One turn sends every row of this set to another row. A few are shown first. Where does it send the rows asked after them?
J_429: [ -4.7  -5.2  25.5 -22.5  12.5  11.7   8.2  -3.9  -4.0  19.8  11.8   6.2
  -1.4  33.9 -17.8  10.4  -0.9  11.0 -16.2 -14.2  17.3  -0.2 -18.6   6.1
  -1.4 -13.7  17.2   4.6  11.5 -13.0  -9.1 -13.7  21.6  13.0  10.5]
J_883: [ -2.2  11.4  29.9 -37.2   2.0 -20.7 -16.6 -23.0   9.6   9.2 -18.9   4.5
  -0.6 -11.1 -18.9 -19.5   1.0 -17.9  -7.5 -20.6  -8.1   3.3 -11.2  -3.6
  -5.4  10.9  10.4  -3.9  10.7  -4.6  15.1   1.9   3.0  13.9   7.2]
J_207: [-18.0   0.9  13.2   5.2  -5.6  21.8   3.1   0.1 -19.4  15.3   2.9  16.5
 -12.6 -15.8 -14.5 -10.1 -12.1   2.1   0.9   5.6  17.7  -4.1 -25.4   9.8
  10.3  10.2   1.9 -12.8   9.8  -5.2  16.0   2.2  18.0  18.0  -2.0]
J_98: [ -8.0  -6.0  32.9  -4.5   5.6   1.2  12.5  -0.6 -12.6   7.2  -8.6   5.7
  -7.9  -4.0   8.2  -9.4  12.8 -45.5  -7.4 -13.8   5.9  -6.8  -3.5   1.7
 -16.1  14.4   8.4   6.4  15.3 -16.7  -4.1  25.0   0.4 -15.1  13.2]
J_752: [ -4.8  -7.5  34.5  -5.1   7.5   6.4  15.0  -7.2  -5.0   5.9  -5.2   3.2
  -4.5  -2.3   2.1  -8.9  13.4 -46.3 -12.4 -15.5   5.1  -6.8  -4.3  -2.3
 -15.0  11.3  14.0  10.4  16.2 -12.0  -0.2  20.1  -4.1 -19.6  13.1]
J_423: [ -9.2 -10.9  31.9  -5.7   4.3  -4.1  14.9  -3.8  -5.6   7.3  -6.2  -0.7
  -6.8   3.2   2.9  -3.5  21.7 -42.9  -5.5 -19.6   1.9  -7.5  -2.0   3.1
 -17.5  11.4  16.0   6.1  13.7 -13.1  -3.8  22.6  -1.0 -17.1  11.9]
J_83: [-18.5  24.8  15.9 -21.7  20.9   8.0  16.7 -14.6 -22.3  -4.7  10.1   9.3
   5.7   6.8 -17.1   4.7  18.3  -9.0 -10.0  -2.8  -2.1   6.3   6.1 -10.6
  12.8  -2.3 -11.3  -8.4  20.3  -9.3   7.5 -16.4  10.6   5.4  -3.4]
J_258: [-22.9  -6.5  14.0   7.6   0.8  23.6  10.1  -4.1 -21.0  16.6   5.2  20.5
  -2.7 -11.8 -12.2  -6.9  -8.2   0.1   6.2   2.3  21.1  -8.0 -23.8  13.3
   9.7  10.2   8.1 -11.1  11.6  -3.7  12.0   8.0  18.5  19.4   0.5]
J_873: [-19.4  -2.8  12.8  11.3  -0.6  24.7   8.8  -2.4 -14.0  17.3   1.7  13.8
  -7.8  -6.9 -18.1  -5.6  -2.8  -0.2   6.3   6.9  17.4  -8.4 -23.4  15.6
   9.6  12.5   8.1 -13.4   6.3  -5.6  18.2   5.4  16.6  18.0  -3.0]
J_834: [ -1.7  -7.9  18.3 -25.6  16.5   9.9  12.2   3.2  -6.4  17.8   6.9  12.2
   3.5  33.3 -14.4   8.4  -5.3   4.9 -21.5 -16.2  17.3  -0.1 -23.6   6.8
  -0.8 -12.2  18.5   5.1  17.7 -12.2 -12.3  -6.2  21.8  17.5   7.7]
J_16: [ -4.7   8.6  32.1 -31.1  -5.4 -19.3 -16.1 -20.8   7.2  13.3 -18.4   7.5
   2.8  -9.4 -16.4 -23.9   5.4 -15.4  -9.2 -23.5 -12.0   2.3  -7.9  -8.2
  -1.9  11.6   6.8  -4.8   8.2  -6.8  12.2   2.8   3.3  11.6  14.6]
J_749: [ -9.2 -10.5  36.4 -12.1   7.1  -4.0  13.2  -7.8  -8.7   7.9  -3.5   1.3
  -5.0   2.6   4.2  -2.9  14.9 -50.5  -1.2 -19.2   4.3  -5.0  -2.5   0.8
 -17.4  13.3  11.9   8.7  18.5 -15.4  -3.1  20.1   1.6 -10.6  13.1]
J_398: [ -4.6  20.7  10.5  -7.7  29.0  -2.8  13.3  17.6 -10.0   2.3 -10.8  10.9
  12.2  -3.8  -2.1   3.5   3.9 -14.5  -9.2  -5.1  24.1  -9.1  -3.3  -1.9
  -7.3 -18.0   9.5   4.7 -18.6  -2.3  16.5   5.8  11.7   7.5  -5.0]
J_987: [ -7.0  11.6   6.2  -6.3  31.6   0.2  10.2  12.4 -11.6   4.9  -9.7  14.4
  12.0 -10.7  -5.2   3.7   7.7 -11.5 -11.9  -9.5  24.3  -2.2   0.6  -2.6
  -4.9 -20.5   7.3   0.1 -19.7  -7.1  13.3  13.8  13.7  13.0  -6.8]
J_306: [ -5.3  -7.3  19.5 -21.9  12.2   7.6   6.4  -7.6  -8.2  19.1  15.3   7.8
  -2.1  33.7 -17.0   7.5  -5.8   4.1 -14.9 -11.2  16.7   6.6 -23.7   3.9
  -4.2 -15.3  14.9   4.6  13.1 -14.7  -6.4 -14.4  25.2  17.1   9.9]
J_24: [ -4.5  10.3  27.6 -32.3  -3.7 -20.6 -11.8 -17.8  11.8  12.5 -18.9   6.2
  -1.8 -12.2 -15.6 -22.5   5.4 -15.2  -6.8 -21.9 -11.2   0.5  -9.9  -3.0
  -4.4   7.7   6.1 -14.7   7.1  -7.8  10.8  -0.4  -1.8  16.3  15.7]
J_504: [  1.6  -6.7  23.1 -21.0  15.5   8.9   6.2   2.5 -12.7  18.1  10.3   9.1
  -2.3  36.9 -10.9  10.7  -6.2   2.7 -16.7 -15.0  19.1   2.5 -19.6   9.2
  -3.0  -9.1  13.2   9.2  15.9 -17.7 -11.3  -7.7  24.6  11.3   6.9]
J_769: [-20.5  -8.2  13.7   7.8  -6.8  24.4   6.6   2.7 -15.5  17.3   2.4  15.5
  -5.2  -8.0 -17.3  -5.9  -7.5   1.5   4.8   4.1  15.2 -12.1 -26.5   9.2
   8.7  11.4   4.6 -10.9  11.8  -4.3  13.4   3.9  21.8  21.2  -3.8]
J_221: [-22.9  -3.8   8.6   5.6  -4.4  21.2  11.0  -2.3 -17.0  10.2   3.8  15.0
 -10.5 -12.0 -18.9  -7.4  -9.3  -1.6   0.9   8.2  12.1  -6.0 -28.0  10.0
   8.7  10.0   7.5 -14.4  14.0  -0.8  14.3   2.2  19.7  16.2  -7.2]
J_140: [  1.2  11.3  27.8 -36.4  -4.1 -24.5 -18.4 -18.0   3.6   8.8 -15.6   6.7
  -4.0  -8.5 -14.9 -20.1   0.0 -12.1 -10.5 -24.9 -11.1   9.9 -10.3  -4.8
  -6.3   7.9   5.1  -5.4   9.3  -8.5   9.5  -3.3   4.4  13.1  11.6]
J_852: [ -8.3 -10.2  35.1  -6.9   1.2  -1.4  10.9  -6.4  -5.8   7.4 -12.4   1.0
  -5.3   2.2   0.8  -8.4  15.4 -46.0  -5.4 -16.3   2.2  -8.9  -0.9  -3.3
 -19.9  13.4  11.0  10.8   9.5 -11.7  -2.6  20.9   2.4 -15.9  13.3]
J_515: [ 12.2   4.0   8.7  -7.8  19.4   3.3   7.0  13.8   7.2   9.0  11.5   2.4
   8.7 -10.3  -3.4  -0.4   1.0 -21.6 -10.0 -14.1  -1.1  -8.9  -4.8 -20.3
  -0.5  -1.9 -12.3 -16.9  16.5 -19.2  28.5  -6.4  -8.2   6.7   2.4]
J_639: [  8.1   8.5  13.1  -2.3  18.2   1.7  10.7  18.2   2.8   3.9   2.0   2.8
   4.8  -9.9  -0.5   5.7   1.0 -22.0 -14.6 -14.4  -2.7 -16.3  -6.7 -20.5
   1.7  -5.5 -10.2 -13.5  18.0 -12.7  30.4  -9.4  -6.1  12.3   1.6]
J_467: [-15.2  25.9  16.5 -22.1  20.7   6.6  14.9 -11.6 -23.7  -2.3   7.9   9.2
   4.7   6.3  -9.7   8.2  15.7  -3.5 -15.3  -1.5 -10.1   0.2   9.7 -11.6
  13.9   3.3  -2.9  -6.2  22.8  -9.9  18.9 -12.5   8.4   7.4  -1.9]
J_388: [ -2.0   7.3  24.5 -27.9  -4.8 -22.6 -15.7 -23.4   8.9  13.0 -12.8   8.9
  -0.1 -15.4 -11.6 -27.5   2.5 -15.2  -8.1 -22.6  -7.4   3.5 -12.6  -6.6
  -5.5   3.8   6.7  -8.9   9.7  -6.8  14.3   1.4  -0.2  11.2  16.6]
J_941: [ -3.7  -9.1  19.8 -21.5   6.0  11.0   9.7  -1.7  -6.8  19.8  10.3   9.0
  -0.1  37.8 -16.1   5.4  -6.0   8.7 -14.4 -13.0  15.3  -2.8 -22.0   3.8
   0.6 -12.0  15.2   6.9  12.9 -13.4 -10.8  -8.9  25.8  13.2   7.6]
J_494: [  2.0  21.4  11.7 -38.3  11.7 -15.8  14.7  -5.3  -4.3   7.8   5.5   1.4
   0.7  -2.9  -2.8   7.5   8.8  -8.0  16.8 -11.4  11.9 -18.1   1.4   2.1
   4.0 -10.1   2.8   4.5  19.3 -10.8   6.7  19.4   7.8 -11.0 -17.6]
J_825: [  3.2  25.8   4.6 -37.6   8.7 -15.5  15.0  -1.7  -8.8   0.1   5.0   3.0
   1.1   4.3  -1.0   3.0  11.7  -7.5   9.6  -7.2   9.5 -23.5   4.0   4.7
   7.9  -8.1  10.0   9.2  15.7 -10.9   9.7  13.8   5.4  -6.8 -13.0]

J_221 moves to J_752
J_306 moves to J_388
J_941 moves to J_16
Now these:
J_494 moves to J_83
J_825 moves to J_467
J_873 moves to J_423
J_207 moves to J_98

